In the data rows, zero lies at 7.5, halfway between 7 and 8.
Some points, each followed by its number:
13:7:8:8:8:2:13:11:12:2:9:11:9:6:12:10:10:8:8:11:5:2:2:7:8:7:5:12:2:8:9:6:2:4:2:7:10:4:7:11:11:12:3:8:8:2:8:5:2:8:10:2:9:10:5:8:12:12:10:9:2:7:3:2 0
11:8:8:8:9:7:8:10:10:6:11:2:2:2:4:6:2:7:7:7:2:8:8:9:7:10:2:2:9:7:8:10:2:10:2:9:9:8:11:8:2:9:9:10:9:2:9:8:8:2:8:11:8:8:9:7:10:8:10:8:10:8:8:2 1
12:8:14:6:10:8:7:8:10:8:9:8:10:13:7:10:8:11:8:3:9:11:7:2:6:10:7:6:6:2:8:11:13:9:8:2:10:11:8:9:11:6:3:9:7:13:8:6:7:12:12:12:9:2:9:9:7:2:7:5:7:8:11:9 2
11:8:4:12:2:9:2:2:9:4:12:8:6:12:11:12:8:9:7:13:10:6:13:2:10:6:8:2:10:2:7:7:2:10:10:13:2:6:6:10:4:3:3:5:10:3:10:10:9:12:8:5:8:10:3:9:2:4:11:5:2:8:8:12 3
3:10:8:10:7:8:7:6:7:8:7:6:14:13:2:6:6:2:3:9:2:7:8:11:13:8:9:9:9:11:7:2:13:8:2:5:7:8:11:11:2:7:10:10:8:15:10:6:10:7:12:8:10:8:14:6:7:8:9:7:7:8:12:9 4
3:10:7:8:7:2:11:6:9:7:10:8:7:9:2:10:10:10:9:8:6:2:8:5:11:2:6:9:2:12:6:6:8:7:10:2:9:12:10:11:12:5:3:9:6:9:9:8:4:8:2:5:8:9:3:7:6:4:8:7:9:12:7:8 5
6:3:12:2:7:2:8:9:8:7:11:11:2:10:5:2:2:7:10:11:13:13:2:6:2:15:10:6:6:13:6:6:7:9:11:7:14:7:3:8:6:6:11:6:2:4:2:11:6:2:2:9:9:2:8:2:11:2:11:8:11:6:12:6 6
10:7:8:9:10:7:8:2:2:8:6:13:7:9:8:2:8:2:10:15:11:7:8:5:7:6:11:11:6:8:8:8:11:8:11:2:9:2:2:12:2:10:13:5:7:2:10:7:5:9:3:7:7:10:5:6:8:8:8:6:8:9:11:7 7
8:8:8:12:6:7:9:6:10:9:8:10:8:7:7:12:2:9:3:7:9:10:8:8:7:9:9:7:2:9:9:2:6:8:11:9:8:7:8:9:8:7:7:8:9:10:8:4:8:2:9:9:10:10:12:2:9:9:9:9:2:2:3:10 8
8:9:2:8:2:8:7:9:11:9:9:5:7:8:7:2:2:11:11:9:8:8:6:10:9:10:7:8:2:7:8:13:9:8:2:9:11:7:8:8:11:10:7:10:2:2:7:8:10:9:11:2:8:8:9:10:7:10:10:2:10:10:3:5 9
11:11:9:4:10:2:7:8:10:11:10:6:6:11:5:5:11:8:4:2:8:10:2:2:10:9:13:9:7:7:9:13:11:12:9:9:2:10:8:6:6:12:3:10:2:3:2:9:10:10:7:9:9:2:6:6:12:11:11:8:8:8:6:8 10
12:8:2:2:2:7:2:10:12:6:8:11:9:8:2:10:9:10:11:11:6:8:6:6:8:8:2:11:7:8:10:7:6:5:9:7:10:5:9:10:10:13:11:7:7:10:7:7:2:8:8:6:6:9:7:2:13:12:10:10:8:7:8:9 11
3:13:6:2:9:5:2:2:5:8:7:8:12:8:8:8:10:7:7:6:9:9:2:10:10:11:9:8:10:6:6:10:2:6:9:8:11:8:2:7:10:8:6:9:10:7:2:7:12:11:10:12:9:10:6:7:10:10:12:8:2:10:7:7 12
8:10:11:6:12:2:9:8:9:10:11:8:7:8:2:10:10:8:9:7:7:11:7:10:11:8:2:8:7:2:9:12:9:10:8:10:11:7:9:8:10:7:7:10:2:7:6:9:2:11:11:10:10:8:7:11:9:8:6:9:10:2:3:6 13
9:5:12:4:7:8:10:9:6:12:2:10:8:8:4:9:1:8:3:6:6:10:6:12:5:7:7:4:9:2:10:6:5:12:5:2:9:9:15:8:7:14:10:2:2:5:7:7:7:10:2:2:11:12:7:15:4:2:7:2:12:7:9:10 14
10:8:6:11:2:5:10:12:5:10:10:6:2:8:2:9:9:2:8:2:3:6:7:9:6:10:12:2:9:7:9:2:9:9:7:6:10:9:2:10:9:3:8:11:10:10:13:8:10:6:2:9:7:2:3:2:8:12:2:10:5:2:10:10 15
9:6:9:6:9:8:2:2:5:7:3:2:2:2:8:8:1:9:9:2:4:9:5:13:9:6:9:4:12:2:2:8:6:10:2:15:8:10:14:6:2:14:9:9:6:7:9:5:5:9:6:7:14:2:3:13:8:2:4:8:10:8:12:12 16
9:6:7:5:2:10:2:4:13:4:8:8:10:8:6:8:4:9:10:7:9:13:2:13:7:10:7:9:9:7:2:9:2:10:5:8:1:8:4:2:9:10:13:9:4:7:2:2:2:10:3:7:2:5:3:10:9:5:6:9:2:2:3:7 17
8:6:10:12:9:9:11:9:2:2:2:2:11:6:2:11:2:9:3:9:11:8:10:10:6:6:2:13:11:2:2:2:2:7:11:2:10:9:7:6:2:6:3:8:10:7:7:10:9:6:2:8:7:14:3:5:7:8:7:10:8:9:7:2 18
12:10:6:7:7:15:6:11:2:10:9:11:2:2:12:10:12:12:11:10:11:10:2:8:8:8:9:8:8:9:9:7:2:2:6:9:9:7:2:10:13:6:7:12:14:9:6:13:7:13:2:7:13:13:7:2:2:9:8:2:2:9:3:7 19
8:8:11:9:9:10:7:10:7:6:10:8:10:5:7:2:8:7:9:2:7:10:11:8:8:10:9:10:2:9:10:10:2:11:2:8:9:9:8:9:11:7:8:8:8:9:8:10:8:9:2:12:10:9:3:10:9:8:2:10:9:7:9:8 20
3:7:5:7:11:6:8:13:5:7:4:7:2:2:6:10:5:10:3:5:3:11:13:7:8:2:9:13:7:2:11:3:2:10:11:3:11:2:2:2:6:5:9:12:15:12:12:10:8:12:8:8:5:9:6:6:11:11:3:15:9:8:3:14 21
9:10:7:8:6:10:4:9:10:2:9:10:9:12:8:10:5:10:5:6:6:10:8:13:6:7:6:12:9:6:7:2:9:13:2:11:8:8:11:6:2:3:3:10:10:10:5:8:11:7:6:8:5:9:6:10:12:9:11:6:4:9:3:8 22
11:12:7:14:6:2:6:7:2:3:6:6:9:2:8:15:5:6:3:2:12:12:15:7:2:4:5:2:5:6:4:11:12:6:6:12:13:5:7:6:9:8:7:7:2:2:6:9:8:13:13:15:5:0:13:5:13:2:2:13:7:12:14:13 23
3:10:11:7:8:8:9:9:12:4:10:5:6:9:9:2:10:11:8:2:9:9:9:8:7:5:8:6:8:8:8:10:8:9:10:11:7:9:2:8:11:10:8:7:6:11:8:5:8:6:2:9:2:2:9:2:11:8:5:8:9:6:6:12 24
11:7:7:11:9:7:12:4:9:2:10:9:7:2:10:7:7:8:8:12:6:2:5:7:10:6:2:11:11:10:9:2:2:9:7:8:7:8:12:6:9:6:3:5:9:2:2:6:8:6:9:5:7:2:10:9:4:5:10:9:6:12:8:9 25
12:2:12:6:8:9:10:11:5:7:2:9:3:2:8:8:5:6:11:2:2:12:2:12:2:5:10:4:11:12:8:6:7:7:9:11:11:8:11:7:7:13:10:10:4:6:9:5:6:10:5:10:10:12:10:12:6:8:7:2:8:2:11:7 26
8:11:12:6:4:12:2:13:2:14:1:2:7:10:5:5:6:9:7:11:2:2:12:7:8:2:3:3:13:15:5:4:11:10:0:14:7:5:12:2:7:15:14:2:8:7:3:7:3:8:8:8:2:2:5:9:5:11:8:2:8:6:12:2 27
8:8:10:2:11:5:7:10:4:2:7:7:10:4:8:9:5:2:3:9:5:8:12:7:2:7:8:9:6:7:10:10:7:8:9:9:2:5:13:8:7:10:9:8:9:8:7:2:6:9:8:7:8:6:6:9:2:2:4:9:7:9:11:9 28
8:4:2:9:2:10:7:8:8:8:9:8:2:10:9:12:6:2:10:2:13:8:10:9:7:8:8:9:2:2:3:2:7:2:9:5:6:9:2:6:2:3:8:6:10:10:9:6:9:9:7:9:5:8:5:12:2:2:8:10:8:2:12:8 29
3:10:13:10:7:14:15:8:12:8:9:0:8:15:2:7:2:2:7:8:11:12:5:4:8:8:7:10:10:8:5:8:10:2:13:4:4:4:11:12:11:3:10:5:8:7:14:11:8:14:2:10:5:7:5:10:8:12:7:12:10:8:3:4 30
8:9:10:8:8:8:11:6:2:8:2:2:9:9:2:9:8:9:8:9:9:7:9:8:9:12:8:8:10:10:6:7:7:2:9:8:9:11:9:9:2:9:7:8:2:6:7:8:2:9:9:7:10:8:6:7:7:6:7:6:7:11:12:7 31
8:7:6:10:6:9:7:0:7:2:2:8:6:12:14:12:11:11:4:9:11:7:12:5:13:12:6:2:8:9:8:2:10:10:5:6:6:10:12:5:6:12:3:1:5:8:6:8:7:11:8:2:6:10:3:9:8:6:8:2:9:5:11:2 32
6:9:9:2:9:14:9:11:6:2:14:12:6:0:10:2:9:6:11:10:12:2:7:4:4:7:11:15:13:15:8:9:10:2:7:6:7:7:2:15:9:11:7:9:10:13:2:7:7:2:6:8:10:4:13:14:5:5:2:2:7:2:12:6 33
6:6:2:5:8:7:9:2:9:8:9:7:7:8:2:7:2:7:9:10:8:10:7:9:9:9:8:9:10:9:11:12:12:9:9:12:13:9:7:4:11:8:10:7:13:2:5:10:5:7:13:6:2:9:11:6:3:2:7:7:2:7:5:9 34
11:2:2:2:10:6:10:15:8:12:13:8:14:11:5:2:2:9:11:2:11:2:9:12:10:11:7:5:4:10:8:7:8:8:11:2:2:9:4:4:6:5:9:5:10:2:8:11:10:5:6:9:7:7:6:5:9:10:10:11:15:6:13:2 35
10:13:10:2:11:2:5:12:9:2:11:6:8:2:7:2:2:6:4:8:8:11:2:10:2:11:13:11:7:6:10:11:12:10:7:9:8:12:2:7:8:10:8:12:9:3:5:2:7:8:9:12:9:6:7:7:10:8:14:9:2:9:6:7 36
Which two points above are nearest to each new point by angle? Their numbers follow each, nearest first.
4:12:10:10:5:12:14:8:7:10:8:8:8:8:9:10:6:4:8:5:9:9:2:11:8:5:11:12:2:8:7:12:6:2:2:8:9:9:10:5:5:8:3:11:2:11:2:2:6:2:7:7:6:2:14:9:3:2:12:9:15:12:8:7 9 4
3:6:15:5:12:2:6:13:12:7:15:14:3:2:12:2:10:5:4:12:5:3:2:0:11:2:5:13:15:7:0:2:7:7:3:10:2:8:12:11:9:5:3:2:7:7:12:1:4:6:3:11:3:10:15:9:4:10:6:2:10:6:15:10 33 25
5:2:10:11:8:10:9:2:9:10:6:7:8:2:2:8:6:10:3:10:9:9:8:9:2:10:6:9:10:9:9:2:7:7:10:9:12:7:8:8:7:9:9:9:9:7:9:7:7:8:5:8:8:9:3:9:8:7:9:8:9:2:3:2 18 8
9:9:8:11:8:8:5:8:10:9:2:8:6:7:7:2:9:9:8:7:8:9:2:9:6:8:9:7:9:10:2:9:9:8:10:8:10:2:8:8:12:9:9:2:7:10:9:6:9:10:2:11:9:9:3:8:2:9:9:8:8:2:9:10 26 30
3:10:10:9:10:9:12:2:8:8:9:7:12:8:5:8:7:2:3:8:8:7:10:9:8:2:9:8:8:9:7:11:9:8:2:8:11:7:8:10:9:9:6:8:8:10:2:7:7:2:8:5:5:12:3:11:9:11:8:10:2:8:6:5 4 12
6:2:7:2:7:7:9:8:9:10:2:9:8:10:7:6:11:6:6:11:11:12:5:10:7:2:8:2:7:10:10:6:2:5:2:2:10:12:7:1:9:10:13:10:11:11:4:2:6:5:11:10:4:7:3:7:4:8:10:2:2:7:8:11 17 27
10:8:2:5:13:2:12:9:5:10:8:9:11:7:9:2:6:5:10:7:5:13:2:10:11:7:11:9:9:11:8:6:5:2:10:14:11:9:2:7:6:13:11:10:4:7:11:14:9:7:5:13:2:11:11:2:2:8:4:8:7:8:3:8 34 26
12:7:9:10:4:4:6:5:6:9:2:2:6:8:0:3:3:13:12:4:2:6:6:12:6:2:15:2:5:8:9:6:2:1:5:2:11:12:10:7:2:3:11:7:11:10:6:11:5:11:12:0:2:9:0:13:12:12:2:12:8:7:6:14 21 16
10:6:2:9:8:6:2:11:8:12:8:10:6:9:8:5:10:7:10:8:2:7:14:10:10:10:10:2:9:2:2:10:8:7:2:9:8:10:8:8:9:7:12:9:7:5:5:2:10:10:2:2:7:2:13:2:6:8:6:7:9:6:13:6 15 27
7:8:7:11:4:8:7:6:11:2:8:2:9:8:7:12:9:8:8:7:9:7:2:7:6:7:11:2:8:12:9:10:4:7:10:9:11:7:8:8:7:9:6:9:9:8:8:7:9:9:9:11:10:2:12:8:8:7:11:10:8:8:8:8 23 12
10:2:11:10:8:13:7:2:11:7:2:10:12:7:13:6:13:7:9:12:5:4:5:7:2:8:2:5:6:8:9:7:7:9:9:11:6:9:8:9:2:3:10:11:12:2:2:7:9:2:8:5:9:7:3:2:7:7:2:2:9:8:8:2 25 32
3:9:11:10:9:11:8:8:7:9:2:8:10:10:7:11:9:2:11:9:8:9:9:2:6:7:11:11:2:12:9:8:8:7:10:6:2:9:8:9:2:8:11:9:10:8:9:2:7:2:6:5:2:10:3:9:9:10:2:8:2:6:5:7 7 30
3:2:9:6:12:11:5:2:12:2:2:10:2:9:10:8:9:9:8:6:8:11:8:11:7:10:7:7:2:8:6:9:9:9:4:8:9:7:8:11:10:9:9:12:10:10:7:12:2:9:9:2:8:7:3:9:10:6:8:2:6:11:7:7 32 16
7:10:2:11:9:9:10:8:10:10:2:5:8:8:6:10:9:7:13:10:10:7:7:8:8:8:8:2:9:2:9:12:9:8:9:8:12:2:6:9:9:9:8:9:2:10:7:2:5:7:8:2:5:11:3:2:6:8:8:8:11:2:3:9 13 9
9:13:9:15:2:6:9:2:10:10:13:15:3:11:13:8:2:10:8:7:2:2:10:10:7:10:2:13:2:7:7:2:2:7:8:6:2:3:10:6:5:3:5:2:7:2:9:11:7:5:2:6:14:14:3:11:8:3:15:4:8:14:3:9 3 25
9:10:9:9:11:7:9:5:5:8:7:8:10:5:6:7:7:2:10:8:2:11:12:7:9:15:12:2:9:5:10:12:2:9:4:2:2:1:11:7:6:8:3:10:7:9:1:9:11:2:7:11:14:2:3:2:14:2:13:12:2:11:3:13 10 12
8:8:2:10:2:6:2:11:9:7:9:4:6:6:6:8:11:8:9:7:7:5:8:2:11:10:9:8:10:7:11:2:9:10:9:9:2:2:7:10:8:3:3:8:9:8:2:9:12:5:10:10:5:2:10:10:7:9:8:2:11:10:8:9 3 25
6:12:10:7:9:10:6:8:7:9:9:10:6:4:2:7:10:8:9:7:10:4:11:10:8:6:10:9:12:13:4:8:8:12:6:2:5:7:7:9:8:9:8:10:9:7:7:7:8:2:10:2:11:7:12:7:8:3:6:9:2:6:3:7 33 4
12:8:10:9:10:8:11:8:7:8:8:2:2:8:6:11:6:5:3:7:2:11:8:8:9:2:10:7:9:11:2:4:7:9:2:12:2:10:10:9:7:12:3:11:6:8:11:11:10:10:6:10:12:11:10:13:3:7:7:6:2:8:3:2 26 16
2:8:8:9:7:10:9:8:8:6:12:9:5:6:9:2:3:0:11:12:13:7:12:3:9:7:5:15:12:3:8:11:11:11:4:5:2:8:6:12:9:5:12:8:2:12:7:9:15:2:2:2:9:7:9:9:3:2:10:2:13:9:3:6 33 9
3:7:2:7:2:12:12:7:11:10:2:12:9:9:2:11:10:12:12:2:6:6:4:2:11:7:6:4:4:9:10:13:9:2:15:8:9:11:5:7:11:3:7:6:2:11:15:7:2:9:11:7:13:9:13:8:11:5:7:5:4:9:4:12 5 2
7:9:11:10:2:2:2:7:10:2:2:12:6:3:11:7:9:8:13:9:8:5:2:2:8:9:8:10:7:9:9:8:9:8:9:2:6:11:7:8:7:3:6:7:8:10:6:9:7:2:9:10:11:2:9:9:8:8:8:8:9:8:11:2 33 6
10:12:8:14:6:5:10:8:8:12:11:4:8:8:7:5:10:6:8:7:7:2:7:12:6:11:9:2:12:11:2:11:12:8:8:6:9:10:8:12:8:7:9:11:9:2:8:2:13:5:13:9:7:11:7:6:7:10:4:2:2:9:8:11 15 4
8:7:7:2:12:2:4:2:10:9:5:8:2:2:5:2:6:5:14:2:2:14:2:9:8:4:11:11:8:11:9:4:2:1:7:3:2:2:9:10:8:7:4:6:2:13:5:3:9:11:12:15:15:3:6:13:14:9:2:9:11:1:7:2 26 16
4:9:10:13:7:5:12:2:2:10:9:13:9:10:7:10:2:6:8:5:12:10:6:2:9:10:10:2:10:8:2:2:11:6:15:12:6:6:10:7:5:10:4:8:9:9:7:9:7:11:7:13:6:8:6:13:9:15:10:8:8:5:9:10 30 8
7:9:10:8:8:9:6:8:8:8:8:8:10:5:2:7:8:7:11:6:9:11:12:6:8:6:8:2:8:2:12:9:11:10:9:8:9:2:10:8:2:8:7:2:11:8:7:9:8:10:10:2:10:8:9:10:8:7:9:9:8:11:8:9 14 3
5:13:3:10:6:8:5:11:15:13:2:12:6:10:2:13:12:7:3:5:4:6:12:7:8:6:13:11:14:6:5:8:5:7:11:2:12:5:2:11:8:6:3:10:9:8:7:8:8:7:2:11:7:11:9:7:10:7:9:6:8:9:4:6 21 5
7:9:2:7:8:8:9:9:11:8:6:9:11:8:12:6:2:6:10:10:2:6:7:4:10:2:5:2:9:10:7:2:8:2:10:7:7:2:10:8:6:10:3:2:9:10:9:5:2:11:8:8:8:7:9:7:2:8:9:10:8:8:11:2 27 25
3:7:6:11:8:10:3:7:6:10:8:15:4:10:4:3:1:15:6:12:6:5:2:11:2:8:8:13:8:5:15:7:10:6:9:4:4:8:2:12:2:10:13:11:8:10:12:10:12:2:11:8:7:8:7:7:12:12:2:6:11:7:3:13 21 7
10:5:10:2:8:10:2:2:8:8:8:6:6:10:10:11:6:9:12:10:12:10:10:8:10:9:7:9:7:9:4:8:6:2:9:2:6:8:10:6:2:10:3:6:9:2:9:9:11:8:10:9:6:10:3:11:9:9:2:9:11:8:9:7 32 29
3:9:10:8:2:10:6:10:2:8:8:9:11:7:6:7:10:9:3:8:8:9:13:9:2:8:8:11:7:7:8:7:8:8:11:7:10:2:9:9:9:6:7:7:2:2:10:11:8:6:6:11:2:2:9:5:9:8:8:10:7:2:9:2 23 6
10:8:2:9:8:9:5:9:8:10:11:7:6:10:7:9:2:2:9:10:2:2:9:11:8:2:5:8:8:2:10:5:7:4:10:5:11:7:2:9:9:11:3:2:0:2:13:5:9:8:4:10:8:5:8:5:13:9:3:8:13:8:10:2 35 15
8:2:7:2:6:7:9:2:2:12:2:6:10:9:9:2:7:7:11:2:9:8:2:8:8:2:8:4:6:10:12:10:8:10:2:9:2:7:6:9:7:9:10:6:10:5:15:9:4:10:2:12:11:8:13:5:9:7:9:15:6:8:7:6 35 7
6:1:2:14:10:10:9:10:0:9:9:10:13:10:8:7:6:7:12:15:2:13:1:5:6:10:15:11:11:9:8:2:13:11:12:7:12:2:2:12:9:11:7:4:3:5:12:4:13:11:5:11:12:12:9:6:1:4:4:8:9:8:3:7 7 26
7:7:4:2:6:15:6:7:9:2:15:15:2:3:7:4:10:5:7:8:14:2:11:7:2:2:8:10:10:12:14:8:3:6:8:11:2:2:6:7:10:11:8:9:1:2:9:9:4:3:13:7:10:10:10:12:0:7:3:7:11:8:11:4 33 28
3:9:2:9:7:7:2:10:2:6:2:3:9:4:8:7:9:2:6:8:7:7:10:7:13:2:10:2:10:9:11:8:12:10:10:6:8:5:8:7:10:10:9:8:9:2:9:2:7:7:11:10:6:11:7:8:9:12:6:13:13:2:4:7 21 27
12:7:6:7:8:14:7:12:9:12:10:8:11:7:8:2:14:9:6:7:10:12:2:13:8:7:4:15:8:5:7:2:7:2:2:11:7:9:8:2:10:11:8:2:10:7:12:9:3:9:5:8:7:2:8:10:11:9:10:11:2:2:6:6 17 0
11:5:9:8:7:8:11:6:12:2:8:8:9:2:5:2:8:2:3:7:7:7:1:10:12:10:8:9:9:6:6:7:4:2:5:4:5:2:12:9:10:7:5:5:2:10:11:6:6:5:9:5:7:8:7:7:3:7:9:5:6:2:10:4 0 25
8:7:2:5:10:7:10:10:12:14:4:2:8:11:2:5:2:6:9:7:9:12:7:2:2:13:2:5:9:7:9:7:9:8:2:8:12:9:3:13:14:3:12:13:10:5:8:2:9:5:9:2:3:4:11:12:7:11:12:8:9:8:10:2 9 1
9:5:2:5:12:2:6:13:14:7:7:4:7:9:9:4:15:12:0:12:13:13:15:15:1:13:10:2:2:9:2:7:2:11:5:2:13:14:4:7:3:8:9:10:6:6:15:2:10:8:11:15:2:9:1:6:9:12:8:13:7:2:3:6 36 21
3:10:8:8:2:12:7:7:7:8:13:12:3:6:7:2:9:5:7:11:11:2:8:2:9:7:10:2:10:2:6:9:10:11:6:9:4:6:7:2:8:7:10:2:7:9:6:8:8:8:9:10:11:8:9:2:3:6:7:2:11:10:10:6 3 27
4:9:11:9:2:10:11:5:9:8:8:6:9:9:5:10:5:6:3:2:6:6:12:10:9:6:9:9:9:7:10:11:2:7:9:2:10:2:9:11:7:8:3:9:9:12:4:8:5:8:9:8:5:10:3:9:7:11:10:11:2:12:8:5 18 30
3:13:7:6:4:11:2:9:3:7:8:2:12:2:6:11:15:10:11:7:2:6:5:9:4:2:10:11:9:7:7:13:11:10:9:6:2:7:7:14:10:6:11:7:11:7:14:15:9:7:6:2:4:13:14:13:10:8:11:6:6:11:3:13 19 21
7:10:9:10:9:8:9:8:2:10:8:7:8:9:8:10:9:7:12:8:8:8:9:2:10:7:8:7:8:2:8:2:6:6:9:9:11:2:8:7:8:8:5:8:7:8:10:8:6:9:7:6:2:2:9:8:9:2:8:8:9:9:7:7 23 2
3:4:10:8:7:4:15:7:11:11:8:2:8:8:13:6:6:7:5:12:5:3:15:8:10:9:2:10:6:8:9:12:7:8:2:6:7:11:5:11:11:14:11:7:8:3:8:6:8:13:7:6:10:13:1:7:5:5:10:11:8:11:6:8 0 5
3:3:6:11:1:1:7:5:2:1:4:2:9:14:7:11:5:2:7:15:10:10:4:6:2:7:7:2:7:8:11:5:2:6:11:4:8:7:6:12:10:3:3:7:6:4:2:14:9:4:8:10:9:10:6:9:6:11:2:2:13:9:3:10 18 3
11:8:10:2:11:5:7:8:9:9:2:10:6:2:8:2:5:14:9:8:6:6:5:2:2:5:12:8:9:10:8:8:10:2:10:5:6:8:10:13:8:10:11:7:10:8:6:7:13:9:8:2:2:6:6:7:12:12:3:10:2:11:9:2 33 36
12:8:11:5:8:6:2:5:3:5:9:11:9:7:7:8:6:8:3:8:10:8:8:8:6:9:9:6:9:12:6:6:7:7:11:8:9:10:9:8:6:10:3:12:8:8:9:11:10:8:5:8:10:10:13:13:5:8:7:8:11:8:13:6 26 33
7:2:6:2:7:9:7:9:10:2:7:12:2:7:6:6:2:2:11:11:9:2:7:2:8:4:12:2:8:2:3:11:12:5:13:9:8:11:10:7:6:8:10:2:7:2:5:7:2:2:7:11:9:11:6:9:7:2:5:8:12:2:9:8 6 29
10:6:7:10:11:3:8:9:9:6:8:2:5:7:7:11:11:9:9:7:9:3:9:10:10:10:6:11:10:7:14:11:2:8:9:4:12:11:6:13:7:7:9:5:8:6:2:11:12:2:2:11:7:11:7:7:1:6:9:10:11:8:6:2 18 1
13:8:10:1:13:8:3:5:10:10:15:5:9:11:6:4:11:7:7:6:6:11:12:9:10:2:10:7:7:0:2:12:2:5:7:11:11:2:13:7:2:8:14:14:9:6:7:12:10:8:2:13:2:6:5:5:2:9:10:7:5:10:3:8 1 12
11:4:6:12:6:13:10:10:2:10:9:2:7:6:7:10:11:2:3:10:12:9:10:11:10:7:8:2:2:2:11:7:12:4:2:9:9:13:9:6:12:4:12:5:14:2:2:12:9:7:12:10:7:7:6:2:9:9:7:2:9:10:10:12 23 19
13:2:11:7:11:10:8:9:12:11:7:10:10:8:10:11:10:12:10:14:2:3:5:2:2:11:7:6:8:11:5:10:7:8:11:10:11:8:8:7:2:9:6:6:11:12:10:10:7:7:11:5:2:11:3:8:9:2:2:7:5:10:8:10 2 3
8:2:8:9:7:8:9:9:8:10:5:6:9:6:9:7:9:10:10:2:10:10:8:7:11:10:8:6:8:2:9:4:5:10:9:8:2:11:9:11:12:7:3:10:8:2:12:7:9:7:2:7:2:2:7:7:2:7:8:5:7:12:10:5 35 3
10:5:4:9:8:2:6:3:7:9:9:10:6:11:15:2:10:2:4:10:11:7:10:4:12:10:3:9:11:9:7:10:6:10:4:6:5:9:12:4:7:9:9:2:7:9:5:2:8:2:2:6:2:12:9:10:9:5:9:11:2:8:3:8 32 25
10:7:10:13:4:8:14:12:10:15:0:2:15:2:2:8:10:7:3:2:2:6:6:11:2:10:12:14:14:11:10:8:11:6:7:7:8:15:10:2:2:6:8:4:5:2:2:2:13:9:11:6:4:11:10:8:7:7:4:10:14:9:6:8 31 14
10:6:14:14:5:8:10:6:2:10:6:2:6:8:2:5:15:2:9:9:2:11:5:2:1:7:11:11:3:6:5:8:4:8:2:2:13:6:11:4:4:8:11:6:15:10:13:2:7:7:6:13:12:8:10:2:5:7:2:11:6:5:9:6 15 20
15:6:14:2:6:8:11:8:2:15:0:5:2:10:9:4:3:15:3:2:12:3:8:12:0:3:2:6:8:8:7:13:12:8:2:8:8:1:3:6:14:6:10:2:2:12:2:9:7:12:13:9:15:8:4:2:2:4:13:2:13:7:3:2 27 14
4:11:7:7:8:10:12:9:7:10:9:2:10:9:9:11:8:8:7:9:7:2:7:2:6:7:12:8:8:7:8:10:9:10:7:10:10:9:6:9:7:10:10:11:6:10:6:7:8:2:2:8:6:10:3:10:9:9:10:8:2:8:6:8 5 24
7:7:8:8:4:11:8:2:9:2:2:11:4:5:11:9:6:6:8:9:11:1:7:4:9:8:11:2:2:12:8:10:8:6:2:7:8:2:7:13:6:6:7:7:7:8:2:10:9:7:8:7:10:4:9:2:5:8:2:10:9:8:12:9 33 23
3:10:14:15:2:8:15:13:9:8:3:6:9:2:9:13:11:6:8:11:15:7:14:6:6:9:8:5:15:6:5:9:10:11:10:8:3:6:11:2:0:10:5:6:11:2:6:5:6:2:9:11:6:9:11:8:11:9:15:9:11:10:7:10 18 23
9:6:10:9:9:11:2:9:9:8:6:6:7:11:9:2:8:6:11:11:11:9:11:10:8:10:11:2:9:2:7:8:6:2:8:7:8:6:6:5:5:7:3:4:10:9:9:10:12:8:2:9:7:2:3:9:9:10:6:9:12:8:3:6 30 24
8:9:9:6:10:11:9:12:2:8:7:14:6:4:10:6:9:7:12:7:10:2:9:5:7:8:2:10:8:12:7:7:8:7:8:2:8:8:10:8:8:9:6:2:8:11:2:2:8:8:7:10:9:10:13:10:8:9:8:9:2:8:3:9 33 25
7:6:7:2:10:9:8:8:3:5:12:4:12:5:4:2:8:2:7:6:8:7:5:2:9:6:12:2:5:7:8:12:6:7:8:7:2:7:8:6:11:3:6:9:8:6:13:6:11:2:12:8:10:9:7:2:9:13:14:2:2:8:3:9 36 10
5:7:13:11:10:9:13:6:9:11:7:6:8:12:6:11:9:12:10:7:9:9:7:7:5:8:12:6:10:2:5:10:2:2:10:8:10:8:6:7:10:3:10:7:10:7:9:10:2:5:7:5:6:10:11:10:10:2:7:2:4:9:3:5 30 31
9:2:8:2:7:7:5:2:5:9:8:9:12:12:12:5:8:2:8:8:10:9:6:8:9:5:8:5:10:10:2:2:2:10:5:2:11:10:9:15:2:6:9:7:6:11:12:4:7:9:11:7:12:8:10:7:7:11:11:2:6:11:13:8 4 7
3:11:8:8:8:7:6:8:2:2:7:7:9:11:4:9:2:10:3:2:10:5:2:8:9:7:6:8:3:7:2:6:7:8:9:5:9:6:2:6:10:9:9:9:3:10:11:9:9:7:6:11:2:9:8:8:12:10:6:7:14:8:10:4 18 24
7:10:10:2:2:9:8:2:7:8:9:2:10:7:2:2:8:8:8:2:8:9:9:7:8:8:9:9:8:8:11:11:8:2:9:8:9:2:10:2:9:3:10:8:9:10:5:9:6:9:10:10:2:2:10:11:8:8:9:10:10:8:9:7 30 34
3:7:10:7:7:9:6:8:8:7:2:10:8:8:9:6:9:10:10:6:9:8:9:8:2:9:4:2:8:8:7:9:8:8:10:2:8:10:2:2:7:8:10:10:10:5:9:2:6:7:9:9:9:10:6:11:7:9:10:2:2:7:10:9 26 12
3:7:2:7:11:10:7:13:2:10:5:2:8:8:4:13:8:7:10:5:5:10:14:9:9:9:11:8:8:8:9:10:2:10:5:10:9:7:10:3:3:10:13:11:9:7:6:10:7:12:13:13:9:9:6:10:11:13:10:12:6:8:11:8 21 31
6:9:9:8:11:7:2:11:4:2:9:10:9:2:10:9:4:4:11:2:8:12:12:6:10:7:6:6:15:5:13:11:11:2:15:8:4:8:5:11:1:11:3:5:5:2:14:10:2:10:2:15:11:7:15:8:2:15:9:3:2:8:12:12 26 23
12:8:11:11:12:6:8:8:10:10:7:11:7:10:5:0:2:10:4:10:7:9:2:9:9:7:13:8:5:1:8:6:2:1:10:5:10:2:12:2:6:13:3:9:11:12:10:2:14:5:10:3:7:2:3:5:14:2:0:2:10:11:3:14 21 16
3:2:14:8:2:5:8:9:9:4:7:10:6:10:9:4:7:2:5:12:12:10:7:12:6:7:9:12:2:11:11:2:5:9:2:2:2:11:4:2:8:10:12:9:8:14:3:7:8:5:8:2:8:7:11:4:2:2:5:9:2:11:5:7 17 4
10:12:8:6:11:5:12:8:10:2:10:9:9:8:12:8:4:9:9:2:5:6:2:2:9:7:7:10:7:8:10:2:6:10:2:5:6:10:4:9:9:3:3:9:9:5:10:8:4:10:6:10:8:7:7:9:8:12:11:9:9:12:8:9 0 25
8:8:6:9:6:12:9:7:5:11:12:9:2:2:7:9:9:11:10:7:9:8:2:6:15:12:10:8:6:11:8:2:6:8:4:9:2:2:2:9:9:9:8:11:11:11:2:8:6:8:11:2:7:2:9:8:4:2:10:11:9:7:6:10 19 25
3:3:7:10:6:6:10:7:12:10:2:5:2:9:2:11:10:8:5:2:8:14:11:11:6:8:1:11:12:2:8:2:15:2:2:9:11:2:5:8:9:3:11:11:9:2:10:12:9:6:10:3:8:3:3:8:6:7:2:2:7:8:6:7 15 21
